In the rows, zero is written as 128.
One turn moves every row onto another: examples first, then more rows asked:
J974: [110 118 111 142 112 135  98 154 119 117 123 144 114 160 113 128 144 119
 130 137 179 135 114 150 122 165 146 131 138 117  99 138 127 140  95 118
 141 135 129 120 134 173 122 138 118 160 165 139 108 148]
J330: [136 129  97 113 138 135 137 168 115 111 143 134 152 155 132 128 149 144
 141 136 106 135 126 108 149 151 161 116 136 116 126 126 144 140 104 134
 135 136 150 114 102 128 127 145 102 132 116 139 124 128]
J338: [102 153 108 128  91 130 133 162 104 114  94 125 105 147 113 159 145 159
 131 141 121 126 148 155 145 158 124 106 114 138 140 133 153 156  74 158
 125 133  96 152 131 172 135 139 113 118  84 148 117 145]
J600: [136 154 112 102 154 142 121 160 115 110 102 137 134 152 104 161 145 117
 130 133 147 131 121 146 166 143 154 182 148 121  89 140 146 121 101 136
 147 130 147 121 132 149 130 132 119 144  96 157 133 133]
J204: [107 156 106 125 126 141 153 170  96 147 125 130 123 133 110 111 167 127
 140 138  97 125 119 156 147 127 171 165 141 127 121 162 122 134 105 127
 138 144 116 157 136 158 146 122 105 153 138 139 118 150]
J19: [ 93 137  96 121 114 126 126 174 115 159 123 147 107 154  90 124 147 139
 149 143 138 150 125 153 155 145 161 160 141 110 105 150 136 138  99 139
 135 132 142 124 132 173 119 132 105 159 156 150 130 156]
J274: [142 146 106 114 128 146 125 138 119 105  96 136 151 157 137 141 147 132
 132 120 139 152 126 144 139 159 154 167 151 110 107 121 146 153  84 113
 159 139 130  94 125 145 106 123 128 141 116 159 130 156]
J558: [120 198 118 130 122 122 147 165 126 105 109 144 109 136 106 131 137 129
 105 103 105 132  96 163 138 155 130 132 138 119 154 137 153 115 120 135
 125 112 113 142 107 154 133 128 137 146 114 136 141 123]
J608: [100 157 104 125 143 162 122 144 131 164  86 170 135 120 135 118 157 140
 140 142 126 134  95 141 139 145 137 130 119 117 113 147 118 164  87 153
 154 126  96 136 114 189 133 135 120 149 109 145 134 137]
J530: [138 163 151 136 125 140 117 136 131 116 130 143  89 141 104 162 138 145
 130 124 121 117 150 163 138 159 158  96 145 138 132 138 134 140  90 122
 147 145 129 143 133 187 122 109 102 124 112 158 105 133]
J512: [128 129 113  81 137 145 105 159  91 150  98 142 139 152 104 146 139 141
 133 125 146 130 144 144 139 134 120  93 127 111 126 161 130 138 105 138
 135 114 121 114 165 159 137 133 105 116 133 143 133 139]
J667: [136 135 103  97 132 154 137 160 109 113 110 116 125 136 123 140 145 110
 160  93 140 117 152 154 131 133 131 126 143 134 140 137 114 137 117 131
 142 107 113 146 151 152 140 130 112  97 133 151 139 146]
J194: [ 94 145 118  90 134 139 104 164 104 118  95 132  68 145 117 154 145 128
 134 145 148 108 120 149 141 151 133 124 135 123 116 146 152 163  94 125
 149 114 124 141 109 162 130 132 115 179 138 131 165 123]
J430: [ 98 109 108  98 117 144 116 163 139 126 113 130  71 143 116 152 141 138
 138 126 119 111 125 155 118 143 142 154 134 123 138 140 145  81  96 140
 135 131 119 134 121 168 126 136 101 132 134 144 162 137]
J309: [108 167 109 124  82 127 121 151 122 112  99 135 111 150 120 132 161 136
 131 143 110 130 120 150 137 168 132  96 117 135 133 143 162 154  93 159
 139 131  99 130 170 145 125 136 118 127  76 142 136 125]
J736: [132 123 109  93 133 149 125 160 106 123 104 139 123 151 121 155 142 123
 137  96 150 128 126 156 119 134 126 118 125 124 136 145 152 137 100 124
 131 124 120 125 164 161 128 134 115  77 144 143 108 135]
J790: [ 93 145 130 146 115 140 147 144 133 106 110 150 104 126  94 172 143 149
 141 132 127 131 141 169 144 165 119 118 127 149 152 126 141 157  81 164
 128 123 102 148 128 166 119 144 110 117 113 153 125 129]
J978: [130 134 116  94 130 151 137 162 114  87 138 147 139 136 126 127 146 127
 157 155 132 126 119 120 143 142 148 142 118 132 116 145 149 124  91 114
 137 122 151 136 109 136 138 157 109 134 122 125 149 113]
J311: [ 91 173 113 120 128 121  96 128 114 106  98 144 125 148 145 131 136 169
 121 123 122 149 138 145 129 170 133 119 137 119 127 121 142 120  81 144
 140 130 110 120 110 201 102 117 112 148 118 155 125 124]
J75: [141 138 130 136 109 124 125 194 120 108 121 126  99 142 121 153 141 124
 130 111 139 118 123 131 137 170 108 159 129 137  98 138 170 128 107 121
 142 126 115 155 125 156 125 117 110 156 115 160 118 124]
J323: [ 96 102 117 117 116 137 106 143 139 116 120 122 112 156 129 128 142 147
 129 111 115 132 130 125 117 162 135 128 169 132 136 132 122 106 116 124
 133 129  93 121 133 164 104 142  99 148 129 133 157 142]
J753: [115 166 135 128 115 131 127 146  99  96 113 154 142 134 124 147 129 145
  94 128 126 134 108 156 121 175 120 137 135 132 141 143 139 118  88 132
 127 103 107 156 115 202 121 111 133 136 123 134 133 108]
J615: [117 121 119  94 139 128 147 145 130  98 117 138 155 121 128 132 142 135
 149 149 130 138 111 150 140 139 147 116 118 136 126 130 157 141 113 112
 142 130 155 122  92 160 131 148 118 131 135 134 130 147]
J25: [142 146 112 114 125 156 136 144  83 108  97 143 170 139 128 145 153 124
 121 152 154 124 113 140 144 146 135 157 148 107 119 144 119 142  73 124
 164 135 105 127 102 162 135 130 137 135 119 149 139 148]
J421: [100 161  92 123  88 125 131 148 105 139 122 159  98 135 114 111 140 122
 120 121 125 148 107 151 171 153 135 113 132 142 135 153 140 145  97 118
 152 137  96 117 137 165 114 142 129 100 113 129 164 140]
J517: [100 198  96 108 122 134 107 152 134 117 100 144  84 160 126 123 142 135
 136 122 117 136 129 155 150 149 132 142 128 108 130 139 131 103  92 158
 136 122 123 130 105 164 128 134 123 155  89 149 139 117]
J614: [100 154 122 140 114 137 126 136 139 103 113 152 114 123  99 148 152 125
 132 134 127 123 122 164 145 175 125 103 127 154 137 134 138 151 104 168
 141 106 107 139 164 143 123 141 116 140  96 145 155 116]
J821: [131 150 127  88 122 156 136 151 117 139 107 138 130 145 114 129 156 131
 176 120 123 134 152 144 131 132 123 115 152 108 145 162 116 145 113 138
 146 120 115 114 160 146 123 125 102 110 139 152 144 135]
J367: [ 91 156 127  96 117 134 163 157 131 141  83 142  97 145 126 146 148 122
 144 135 105 129 102 165 129 153 147 136 151 119 125 147 151 186 118 139
 141 130 128 129 109 186 121 111 127 141 136 119 138 138]
J816: [103 130 101 110 128 141 143 151  96 137 112 134 126 163 141 149 143 106
 109 114  99 108 118 146 138 159 141 130 158 139 101 146 116 166 107 159
 139 120 105 167 111 177 118 117 119 148 108 117 121 125]
J924: [111 129 112 103 127 146 135 172 129 137 100 131 106 140 106 150 134 156
 121 121 100 109  97 159 106 132 165 111 132 107 150 144 154 111 109 139
 130 135 114 137 123 182 149 129 121 137 128 123 143 164]
J73: [124 140 122 145 124 147 126 149 104 103 123 128 128 139 134 114 166 110
 120 128 134 112 103 153 112 146 157 135 139 132 116 149 119 136 100 105
 145 151 104 150 140 157 145 128 117 148 150 126  93 143]
J328: [116 117 129 109 109 162 119 153 130 130 116 138 136 167 123 132 138 147
 121 133 106 122 100 136 103 152 145 118 156 112 142 163 113 121 105 131
 125 126  93 142 141 191 132 134 126 141 105 104 138 139]
J997: [132 108 106  99 128 142 136 152 124 122 130 141 159 152 139 141 149 127
 143 166 123 136 118 143 146 147 144 131 119 115 124 144 124 137  97 142
 135 127 163 124  90 170 131 134 120 119 106 138 108 127]
J482: [113 176 112 131 103 133 109 161 110 115 121 139  83 157 104 137 136 135
 143 136 158 126 122 127 160 148 153  90 153 128 117 145 130 140  99 133
 140 141 109 146 123 199 131 143 120  98  98 141 132 136]
J890: [108 154 118 116 130 116 117 180 116 132  96 155 124 112 115 140 155 145
 137 138 148 114  87 131 126 158 143 126 122 125 106 137 189 143 102 140
 158 135 114 146 134 201 125 118 109 140 134 162 136 124]
J62: [130 167 126 115 154 133 156 157 102 113  97 149 155 128  99 155 161 133
 125 135 139 125  95 138 153 128 147 153 163 109 120 147 156 130 107 131
 152 158 118 115 111 149 126 138 118 123 129 153 124 139]
J926: [129 148 119 153 128 156 139 156 141 139 109 139 111 145 141 127 144 131
 134 100 105 145 128 139 145 156 108 150 135 129 116 138 114 161 102 125
 138 127  93 132 105 135 123 133 117 165 102 146 109 147]
J698: [102 134 115 116 132 139 115 146  99 111 123 143  88 167 142 149 160 128
 120 108 114 116 112 128 121 156 132 123 156 126 117 144 160 160  82 128
 147 142 101 138 119 140  86 135 102 153 139 136 114 102]
J496: [127 141 123 124 113 139 126 128 115 140 133 158 106 119 112 138 137 121
 100 120 101 126 143 187 161 164 136 125 117 157 136 151 124 135  85 117
 158 125 119 135 145 159 123 108 114 134 113 142 149 134]

J338 -> J309
J482 -> J421
J890 -> J608
Now find these:
J330 -> J978
J311 -> J517
J430 -> J924
J367 -> J816
J204 -> J73
J821 -> J667
J600 -> J62

